Each row is where one point has got to under a steady rotation. How many ticks took it there?
The counts run from 0 to 805.
[-13  27   5 -12  24  -8  13  -3  -9   6  -7  -9 -17   3   0 -29 -10  32
  11 -15  -8  13   1 -10   0  -4  -2  11  16  17   7  -9 -11 -10 -15 -20
 -10 -18  20  28  13 -12  -1  -4   0 -16   4   9   0   5 -10  18 -24  -9
 -20  12   4 -12  12  12   6 -15 -23   9  12   3  -6  26  11   2  15  -4] => 532
[ 16  -9   4  26  -7  24   1  -4   9  31  -2   3 -19  14  21  -5  -8 -14
  11 -17 -16  -5   1   3   7  22   0   3  15  24  24  -3   1 -15  -2  28
  -7   8  -9  31   3  -1   8  -5 -13 -10   1 -18 -14   2 -19  -1   1   6
  13 -36   5 -25   6 -12  -7  12 -16   5  15 -15  -4 -20   6  24  21   0] => 245
[ 16  20  -1  15  -4  17  33  -5 -23  -6 -11   8  -6  21   5  -6 -10  12
  24 -28  -5 -11  -6 -16  15   5 -10 -15  -3   4   1   4 -26  -1   3   6
  36   6  -9   9  -2  -9  14  13  -7  -5  -2  -4 -26   4  -1 -33  -7 -14
  18 -38  -7  -1   6   6 -12   1 -25  15 -10 -15 -13  -7 -17  -2 -13   6] => 179
[  8  -3 -10  -7 -10  12  -6  10  -8  -1  16  -3   7  -9  17  -3  28 -28
 -15  12  -3 -18 -12  -6  10  13  11  -2   4   6  -3   5  -4  16 -27   3
  -4   6   3   7 -22   2   8  21  -6  20  30 -13 -34   6   9  -7  13   2
  39 -17  31  11  -6 -33   0   5   7  -6   8  -9 -16 -15  19   4   6   6] => 33
[ -8  15   0  26  26 -16  24  -6  -2   1 -33  22  -5   0  -7 -24 -13  16
  28  -6  13  -9 -12  -9  19 -14 -10 -11  14  -4 -31   6 -13 -18  18 -20
  24  -3   4  12   6  -7  -1  -3   0 -14 -11   6 -20  -8 -17   0 -24  -4
 -14  -5  -1  14 -11  -2   6   8   0  14 -21   0  13  -7 -30  -5   0   2] => 15
[ 16  14  12  -9   4 -17  26   1 -20  15  -4 -16 -14 -11  -6  -2   9   9
 -12  -7  -3 -22 -11   8   6  10   2  -6  25  30  -9 -16  -9   6 -13 -10
  -6   6   2  12  19  -1   5  10   1 -19   0 -24 -39  -2   1  -1  -4 -24
  12  -3 -11 -14 -11 -24 -22  26 -22  33   3  -4   0 -19 -20  -9  11   1] => 727
[ 12  38  14  29   6  17  16 -15   3  -5   0   4   4  10  15   7   4  -2
  17 -20   8 -20   2  -8   3  -5 -18 -29   0 -17   3   1 -17   1   8  -8
  30  -9 -33 -10   6  -5  -5   7  -1  -9 -22   9 -26  -5   5 -13 -20  -8
  -2 -12  -9  21 -15 -16  11  10   1  11  -6  -8  -3  -1 -42 -16 -23  -4] => 503
[ -1  10   8  16  -7  26   7 -26  -5  20   9   8 -15  -9 -10   3 -16  12
   8  -5   3  11  36 -12  14  -2 -25  14   9   4  21 -10  -2 -21 -27  -6
  -9  -3 -10 -10  -6 -14  -5 -23  -1 -12  -2  -3  17 -12 -21  -2  -3  16
 -36  -3  31 -14  -3  -9   7   5  11  10  -3   9  -1  -7 -15   1  33 -14] => 468
[-21  14   2 -29 -20  -4  33  19 -23   2  -8 -12 -20   2 -25  -3  11  22
  -1  -1 -16   1   8 -20   7 -11 -22  -3  -4  12  -1 -10 -22 -23 -15  -4
  13  -1  -1   7  -2 -14  16  11  -6   4 -27  -8  -5  -3  13 -16   1  -3
  12 -19   0   0  17  19 -19 -17 -26  13  -7  -9  15  15  -6  -5 -11   9] => 594
[ -3  26  21 -25  31 -18   9 -17   6  -4  -3 -10  -9 -14 -10   0 -12  18
  -6  -6  -2 -12   0   9 -13  -4 -14   5  32  10  -6 -10  -5   1 -26 -30
 -28 -25   3  -2  14   7  -7   2   4 -26   9  -5  -7   4  -2  23 -24  -4
 -29  37   1 -13  -9 -16  23   0  -1   3   5   8  -2  10   2  -9   4 -13] => 473
[ -2  29   7 -32 -12  -3  -8  10 -18 -14   5   3  13   4   6 -39  25  -2
  -3  13 -25  17 -14  16 -13   6  -5  -5  11  17   2  -2  -4  13 -13  -7
 -10 -11  18  12   3   1   2  28  -1  14   2   3 -19   2  17  17  -3   1
  18   6  -1  33  16  -4   5 -21 -17  -6   6  -6   0  22  22   5 -12  -2] => 103
[-15   1   2   0  -5  15  17 -10   9  -4  20   1  -4 -14 -13 -15 -14   0
   2  10 -14   8  19   7  24  -7 -22  37 -11   5  13 -10  26   0 -25  12
   0 -10 -11  -8  10   5 -21  -7  -6  -3  -3  25  38  11  -3  -9   5   8
 -35  11  16   7  -4   2   2  -9   9 -13  10  -1  -7  -7  20  12  13  -1] => 260
[-21  -2   7 -13  39  -8  21   3   1  -2 -12  -1 -15 -26 -27   0 -19  11
   0 -15   4 -36 -11   4   7 -13 -15  10  24  17 -13 -10 -11  -8 -25 -28
 -27 -23   7  -5   3  -1   2  11  -2 -11  11  -2 -14  -6   0  26 -11  -1
  -7   9  13 -14 -27 -16  14  -8   1  -8 -15  12   5  11   4   2   0  -4] => 475
[ 13 -16   3   3 -15  -1  -6  12 -21   9  -4 -26  -9  -7   8   9   1 -12
 -15  -6 -19 -25 -23  14   9   9   5   1   8  11 -14 -13   7  15  -3  18
   6  12 -13   8  12  20   2  30   2  17  34   2 -13  15   4 -26  21   2
  40  -7   1  11 -11  -7  -7   5  -9   2 -13 -14 -19 -24  -3  -2   3  12] => 449
[ 13  -2   9  13  14   3 -18 -19   2   6 -10 -11   1  -3  -5  35 -12 -23
  -5   6  -5 -25  10   5   5   4 -19 -14  22  -5 -14   1  11  -2   5  22
  12   9 -29  -1  11  21  -8  10  -5  -4  21  -4 -18 -13 -17  -8  -4  20
  -4   4  -9   9   2 -32  11  25  14  20  -8  -1   1 -27 -12 -11  22  -4] => 21
[ -9   5  14   2   3 -17 -22 -15 -15  24  -8 -12 -13  -5  -8  -6  -8  12
  -4   8 -11  14   8   8   9  -5 -13  14  15  13 -16 -12  22 -13  13   8
   3   9  -6   9  24  12 -10 -11  10  -3   7  23  18   5 -31  -5  -9  20
 -14  22   1  26  11  18   1  11   3  19 -18   6   0  -7 -19 -15  27   7] => 334
[ 14  10  10  16  17  12   0  -9 -16  -5 -36   1 -11  -4   4  -4 -23  35
  18  -9  -1  -7  -6 -15  -1 -16 -23  -5   8 -15  -8  -8 -20 -14   1 -29
  23 -16 -23 -10  -2   4 -16  -1  15  -8 -12  19  17  12  -2 -25  -4  -1
 -15  15  -5 -10 -30   7  12 -16  -5   3  -9   0 -13   2  -8  -3 -18   1] => 606
[  2 -20 -10  17  -2  -5 -13  13  -2  26  -5 -12 -19  -2  22  -3   2 -14
  -4   4 -14  -5 -23   8   6  15  13  11  -3  21  -7  -8  19  11   1  18
  13  15  -5  23  13  24   4   0   2   5  19   9  -3  34 -13 -23  21  -5
  32 -13   7   5  -4  -6 -18  15   1  -6   5  -9 -13 -24   9  12  12  16] => 451
[  7  25   5   3   8  18 -14   5   7  13  14 -13   4   2  43   3  22  -8
  -4 -12  -9  -4   4  -7 -23  12  -7  -7  24   2  33   0 -14 -12 -22  -1
 -19 -17  -6  13  -9 -15   4  11  -9  -7  -6  -3 -20  -4  -2  24 -18  -8
  10 -17   8 -15   7 -26  24 -10  -1  -7  23  -2  -9  20   7  -2   0 -13] => 634
[ 10  20  -9 -22 -13 -11  17  -4 -25  -9   2   3  -8 -12 -18 -23  15   1
 -11  37  -5   6   3   4  17  -3  -4 -10  -3   6 -19  -3  -7  28 -16 -20
  14   7  10   3  -3  10   1  -1   1   0   4 -16 -20   6  15 -28  13  -2
  -1  14   1  15 -10 -24 -29  14   5  24  -3  -7  -4 -32  15  -1  20   8] => 135
[-25   4   7  -5  -5  18 -10 -20  -4   6   6 -19  -3   7  -3  26 -11 -18
  -3 -20 -30 -15  17   3   0  -5 -27  -3   4  16  10 -12   7 -11 -24  37
  -4  12 -23  -5   1  10   5  27 -21   5  13  -3  -2  10   1  -9  12  15
  22 -28  -2   2  23  -3   5   5  -9 -25 -16   0  -8  14  -3   1  -6   8] => 377
[ 16 -10  17  18  11   8 -27 -10  17  25 -26   8 -11  -6  25   4   1 -18
   2   1  -1 -17 -14  17  -8  13  -7 -16  19  16   3  -4   4  -9   8 -25
 -19  -4 -19   8  -2   5  -5  -3  20 -13  -3 -22 -13   4  -8  19  10   9
  10   6   9 -13 -31 -27   6  16  21 -10 -11  -2   3 -13 -15  16 -15 -13] => 25
[-40  -8 -13 -20  22 -13  28   0  24 -10  -7  -7 -17 -17 -33  22 -12 -15
   2   5  -8 -21   2  -3   6 -13 -29  -2  -3  -4 -18   6   2  -9 -39  -3
  -1 -13 -12  -8  -9   9   1   0 -14  -9  -4  -5  -3   3   9  -2  18  14
   1  11   5  -6  -2 -11  -1  -5  25 -23 -14   2  15  -9  20  16  -7 -11] => 478
[ -9  15  13 -15   7  -7   0   9   8   9 -13   1   1   2  -5  -7  16  -9
   6   6 -22  -9  -1  11 -12   1 -17  -9  31  25  11  -1   7 -24  -5  -2
 -24  -9   6  20  13  -1  -4  19 -12 -12 -25 -20 -35 -23  11  40  -8   3
   1 -15 -14 -11  14 -16  17  -4 -12   1   2  -1  22  18   9   7  -7 -21] => 694
[-22 -15  -8   1  -4  19  43  22  16   7  25  -9 -19 -25 -11   1   8  -2
 -13 -11  -2 -12  -6   2  20   0  -2  41 -13  -3   8  -6   4  -2 -18  -3
 -13 -11 -19   6   2  -4  -4 -10   4   1  18  18  15  -1   0   8   5   0
  -2   1  40 -11 -21   8   1 -21  13  -8  16  -4   1 -10  10   4   5 -10] => 257
[  4   5 -19   8  20   5  22  17  13 -12  13  10   3  -4   6 -37   7 -11
  13  12   5  -8 -16   2  24   6  15  17   6 -12 -18  13   4  14  -8  -2
   3  -6  16  26  -8  -3   3   3  -7   9  35  13 -19  -2 -13  14 -19   5
  -3   2  32  19   3 -15  10 -11  10   1  16  -8  -5 -16  27  16  15 -10] => 359
[-16  25   1 -20 -17  -4  42  12 -32  -4  -4 -17 -17   2 -32   0   2  22
  -8   7 -21   0   7 -18   9 -13 -22  -1  -2   2   1  -9 -21 -13 -17   9
  23  -2   1   7   2  -3   6  11 -15   2 -13  -1  -7  -1   9 -30   2  -8
   7 -19  -2   4  28  14 -16 -15 -26  22   1  -5   8   8  -4 -12  -6   9] => 595
[  6  29   1  -5 -12  -7  10 -14 -11   2   9  -2  -2   9   4  -2  18 -28
 -10  -1  -5  -4  -1   5   2  19   2 -21  -7   9  -8   9  -8  18 -15   6
  21  18   0  17 -10   5  19  11 -14  -8  12 -22 -44   6   0 -18   2  -2
  29 -19  -1  18  14 -22 -21  33  -2  18  -3 -16   0 -24 -18  -9   2   4] => 240
[ -7 -11   7   9  -7  11 -29   5   5  28 -29  -2 -16   8  18  18   1 -13
  14  -9 -18  -4  -6   2 -20  11 -23 -16  10   9  14   3  -3 -34  21   3
  -2  -1 -33  19 -12   3   6   8   3   4 -20 -15  -4   5  -6   0  20  23
  31 -17 -10  -4   0  10  10  -8   9 -10 -18  -4   7   2  -5  19 -28  -7] => 765
[ 16  16   7  20  -1  25  -5 -14  -3 -16  -9  36  18  -2  14 -29   1  -4
  21   9  14   9   5   2  15   6  -9 -11  -6  -2  -4   3 -13  13  -1 -28
  14  -7  -5 -17 -16  -5  -6  -1  19   7  -3   8  -6   0  -2  -4  -7   4
 -13   9  22  32 -30 -21   4   2  11  -6 -12  -2  -9  -8 -23   7 -14 -10] => 295
[-17 -10  -5   5 -14  25  42  24  17   2  25  -7 -15 -23 -14   3  -3 -10
  -7  -3 -10 -15   7   2  29  -3  -7  42 -13   3  17 -10  16  -6 -23   9
 -12 -13 -25  -4  11  -2 -15  -8   2   2   7  22  17   6   5  -6   6  -1
 -14   2  28  -5 -16   5   3  -9   8  -3  18  -4   0 -10  16   9   9 -18] => 258
[ -6   8  13 -17  -5   2 -27  -1  -2  25 -15 -30 -18   0  29   5  16   0
  -9 -12 -42  -1 -13  18 -25   9 -13  10   8  20  17 -16   9 -11  -3   3
 -17  -8 -20  14  16  10  -8  19   9  -8 -10   5   5  24   7   5  14   0
  25  10 -18   2  -3  10   1  -8 -10  -6  11  -7  -6  23   8   6 -19  -2] => 381
[ -1   6  -7   4   7   7  44   1  10  13   3   4 -28   4 -16 -26 -21   9
   8  -7  -3   6  10  -2  28  10  -1  29  -1   0  -7  -1  -8  -7  -9   6
   6   5   1  23   7  -7   5 -28  -2 -10  13   2   2  -4 -24  -6 -16  10
 -34  -2  23  -3   6   2 -11   0   5  29  17  -7   4 -27   8   6  37 -18] => 465
[-30   8  10  -3  -7  13  23  -6  13  21  14 -12 -21   3 -13  17 -19  -7
  -3 -36 -22   2  19   9   7  10 -25  22 -15   6  17  -5  -6 -19 -10  15
   1  -5 -30  -9   5  -5   3 -12   0  -5  -1  12  16  -1 -13   3   2  19
 -13  -1  18  -2  18  24   1 -10   1 -10  -7  -6  15   9 -20  -9  -9 -11] => 51
[ 19  -3 -14  21  23   8 -16   0 -13  -6 -14 -16  -2   5  18  12  -6  -9
   4   9   5 -14 -10 -23   3  -9  -6 -10  11 -33 -26  15  -3   7   0   7
  33   5 -17   9 -16  13  -2  12 -12  13  34  20  -8  10 -18 -32   6   6
  10  -4   2  10   5  -9  18  -3  13   2   2 -10 -24 -25  16  -9  11   8] => 286
[ 18   8  15  24   1  42 -20 -27   1   2  16   4  13  -3  24   3  -4 -14
   7 -20   0 -10  18   8   1  11 -10   5  11   1  27 -13  -1   5 -29  -5
 -14 -11 -23 -24   0  -1 -12   5  -2  -7  10   7   3   5   1   3 -11 -12
 -12  -7  19  -7 -19 -24  20   6 -10 -15   8   7 -24   1 -13   0   0  -8] => 574
[ 14  10  18   4 -22  16   6 -12 -23  -4 -11  29   7   9  -7 -25   6 -10
  16  -3  -6  -1   2   9  12  10 -12 -23   2  28 -11  -3  -9   0   5 -13
  12   4  -3  -5  -6  -4  10  12  11   7  -6 -19 -32  -5   7 -10   6   1
  16 -23   5  23 -14 -11 -13  19 -15   3 -29  -2   3  -6 -32   5 -16   3] => 237
